A single turn carries every row of the set below to another of its rows. Some are shown first; where does it send the rows asked next?
Bopu: 23.2 10.2 5.6 20.9 18.3 6.2 -14.2 -2.2 23.7 14.0 13.2 -6.8 -18.3 -12.4
 0.3 -8.2 -8.8 3.0 14.0 -24.5 -4.0 -15.4 -8.6 17.1 -13.0 -2.7
kotep: 25.7 7.5 3.1 1.1 5.6 -0.8 -7.5 -6.9 -0.5 11.9 16.2 6.0 -14.1 -17.1 -14.0
 -20.6 18.5 21.4 -4.8 -13.6 23.3 -15.6 17.7 -28.8 20.8 0.1
lenaf: -3.3 0.6 16.8 -18.8 22.5 -11.9 16.3 3.2 31.9 -7.9 28.4 -15.9 2.3 -9.9
 -20.0 0.0 -23.1 -13.1 10.6 -13.5 19.7 -24.5 -8.0 -23.0 20.8 15.7
Melel: 9.0 -8.4 16.1 30.8 17.8 -4.0 -9.6 -2.0 11.2 13.9 11.6 -24.9 -34.6 -3.3
 -4.9 -12.9 -15.7 4.0 8.4 -9.0 -13.8 -33.1 -13.7 -5.1 -2.9 -1.1
taba: 8.1 9.9 5.9 -4.6 7.3 0.7 -16.7 4.8 36.2 1.9 -2.7 -12.9 9.5 -4.8 -11.7
 6.3 8.6 16.6 -11.5 -17.6 22.2 4.5 -14.1 5.5 12.2 3.7
Lak: -1.7 3.6 15.1 -21.3 22.0 -9.3 18.3 5.6 35.5 -8.3 29.7 -12.8 3.7 -10.5
 -20.9 0.8 -20.0 -10.7 11.2 -16.4 22.3 -19.6 -7.2 -18.7 18.2 17.9
tez: 4.7 -5.8 19.8 33.0 15.4 -0.1 4.7 11.0 17.4 13.1 17.1 -31.6 -35.9 -0.7
 -8.0 -16.4 -5.1 12.6 9.3 -2.4 -7.8 -30.0 -12.3 0.3 -7.2 9.0
rirot: -0.1 -10.8 10.7 2.4 8.6 -13.0 -26.8 -8.1 18.5 0.4 -8.1 -22.0 -2.3 -0.5
 -10.6 4.6 -8.7 8.6 -15.3 -10.8 7.0 -14.6 -20.0 -21.5 23.3 -6.0
Gadeb: 13.8 -2.5 -6.4 -8.9 12.5 -11.3 -0.8 5.0 -1.5 19.2 13.5 -7.9 -0.7 0.6
 13.7 -2.2 0.3 -8.1 40.9 -2.6 -8.3 -21.1 6.2 -10.7 -4.3 2.1
Seren: 7.7 2.6 4.8 -2.3 10.0 -6.5 -29.1 -8.1 27.0 1.2 -7.0 -11.0 7.2 -5.0 -8.7
 7.9 -3.8 8.4 -13.5 -20.6 13.4 -4.4 -16.7 -5.7 18.9 -6.1
varo: 7.8 -8.5 -2.3 -5.2 11.6 -15.3 4.7 6.7 -4.9 20.0 12.7 -16.7 -6.3 5.0 11.0
 -6.1 -1.0 -5.7 39.3 4.9 -10.7 -28.0 3.9 -18.1 -1.0 3.4
zife: 18.9 12.0 9.7 22.5 15.7 9.2 -0.2 10.6 29.7 13.8 18.0 -13.2 -19.9 -8.5
 -3.6 -11.2 1.3 12.0 13.9 -17.8 1.4 -12.3 -7.4 23.5 -16.5 7.8
geso: 0.3 4.9 13.5 1.4 4.1 -0.3 -1.2 15.9 36.3 -0.1 0.9 -26.0 2.6 -0.5 -17.1
 0.7 13.7 26.7 -14.3 -7.8 24.1 1.5 -14.6 3.3 12.8 14.2
rukip: 21.6 6.5 7.0 3.7 2.5 -0.4 2.4 0.9 2.6 11.0 19.5 0.2 -17.1 -13.6 -17.5
 -22.5 24.9 27.9 -5.4 -7.3 26.5 -15.0 19.2 -27.2 19.0 6.2
meroz: 4.2 -10.1 2.5 -2.8 9.1 -13.7 14.8 15.9 -2.6 19.4 16.3 -21.9 -9.7 7.9 7.6
 -7.4 4.9 1.2 38.5 9.8 -8.1 -27.4 4.6 -16.1 -2.2 10.2
gelo: -3.3 0.2 16.8 -19.1 21.5 -10.4 18.8 4.9 33.4 -8.8 29.6 -15.6 1.4 -8.8
 -21.4 -0.4 -21.2 -10.9 10.4 -12.9 20.5 -23.5 -8.2 -22.7 19.8 18.9
rafog: -3.4 2.2 16.0 -19.0 21.5 -8.7 20.0 6.6 35.3 -7.7 29.6 -15.3 2.3 -8.3
 -21.5 0.0 -19.1 -10.1 9.8 -14.0 21.4 -20.9 -7.9 -20.4 19.1 18.4
foza: 11.9 3.0 -2.8 -8.1 9.0 -5.8 15.0 19.8 7.7 19.5 18.2 -13.6 0.2 3.3 10.3
 -5.2 13.4 2.3 40.5 1.8 0.5 -14.5 8.9 -0.5 -8.8 12.8
naber: 5.6 -3.5 0.7 -4.5 9.0 -9.1 19.1 20.6 4.1 19.7 18.9 -19.5 -6.5 7.0 7.7
 -8.5 11.4 5.1 39.7 8.6 -2.7 -20.8 6.4 -8.2 -7.0 14.5
Sape: -0.2 3.7 14.3 -20.9 22.5 -9.0 15.5 3.3 33.5 -7.9 29.2 -12.1 3.1 -10.6
 -20.4 1.6 -21.7 -11.5 11.0 -16.5 21.3 -20.5 -7.4 -19.8 19.1 15.1
nol: -8.7 -7.0 19.1 6.5 4.2 -5.7 0.8 16.0 29.3 -0.5 0.2 -34.9 -6.7 5.9 -19.2
 -2.2 10.1 26.4 -17.7 1.0 17.1 -9.3 -18.0 -10.8 18.1 13.3
Rin: 20.4 -0.2 7.6 5.0 3.7 -4.4 -4.3 -5.0 -4.7 11.4 17.0 -1.6 -20.1 -12.1
 -17.3 -23.3 17.4 23.5 -7.5 -5.5 19.4 -22.0 15.7 -36.2 23.2 2.3
vonu: 10.3 4.6 16.4 28.4 14.3 6.0 8.5 17.6 26.6 13.7 18.7 -25.2 -28.4 -2.9
 -7.7 -15.5 3.0 18.1 10.7 -8.2 -0.1 -18.9 -9.2 14.9 -12.9 13.9
bup: 18.6 -0.5 8.3 25.7 19.6 -1.9 -19.5 -8.0 15.0 14.1 11.5 -12.7 -25.4 -8.5
 0.8 -8.8 -17.3 -2.8 11.8 -19.8 -12.5 -25.6 -11.5 3.2 -6.0 -7.2
gogas: 15.7 3.7 -7.5 -10.4 11.0 -6.7 5.6 10.5 4.5 20.6 15.2 -6.6 3.4 0.2 11.6
 -3.0 6.7 -2.5 41.8 -3.2 -3.1 -14.9 8.7 -2.1 -7.8 5.6
soziv: 23.6 2.5 5.0 2.9 4.7 -4.0 -7.7 -8.2 -3.3 12.0 16.4 3.8 -17.0 -14.7 -14.3
 -20.5 16.0 20.9 -6.2 -11.3 20.8 -19.9 16.3 -34.2 22.1 -1.1
puzi: 18.7 2.1 9.3 6.2 3.2 -2.4 1.2 0.4 -0.6 10.4 18.8 -3.0 -19.8 -12.0 -16.8
 -24.4 21.5 27.2 -6.4 -5.1 23.4 -19.8 16.9 -32.9 20.8 6.7
vop: -1.5 1.9 14.5 -20.6 21.2 -11.2 15.3 2.0 33.2 -7.8 29.5 -12.8 3.8 -10.7
 -21.1 1.1 -23.8 -13.4 11.5 -16.6 19.4 -22.6 -7.7 -22.5 20.3 13.9
fata: -8.4 -13.9 17.7 8.6 6.5 -12.6 -11.5 3.5 20.4 -0.3 -4.2 -33.4 -9.6 6.5
 -16.3 -1.0 -1.3 16.7 -17.3 -0.8 8.0 -18.0 -21.2 -23.6 24.3 3.4
dapos: 25.1 9.1 4.4 0.9 3.0 1.3 -2.8 -2.9 2.4 11.2 18.7 4.3 -13.9 -16.1 -16.1
 -21.2 23.1 25.1 -5.5 -12.5 25.9 -12.8 19.2 -25.3 18.2 3.7

soziv turns into -> kotep
zife turns into -> vonu
rafog turns into -> gelo
Where do these go?
taba turns into -> geso
gogas turns into -> foza

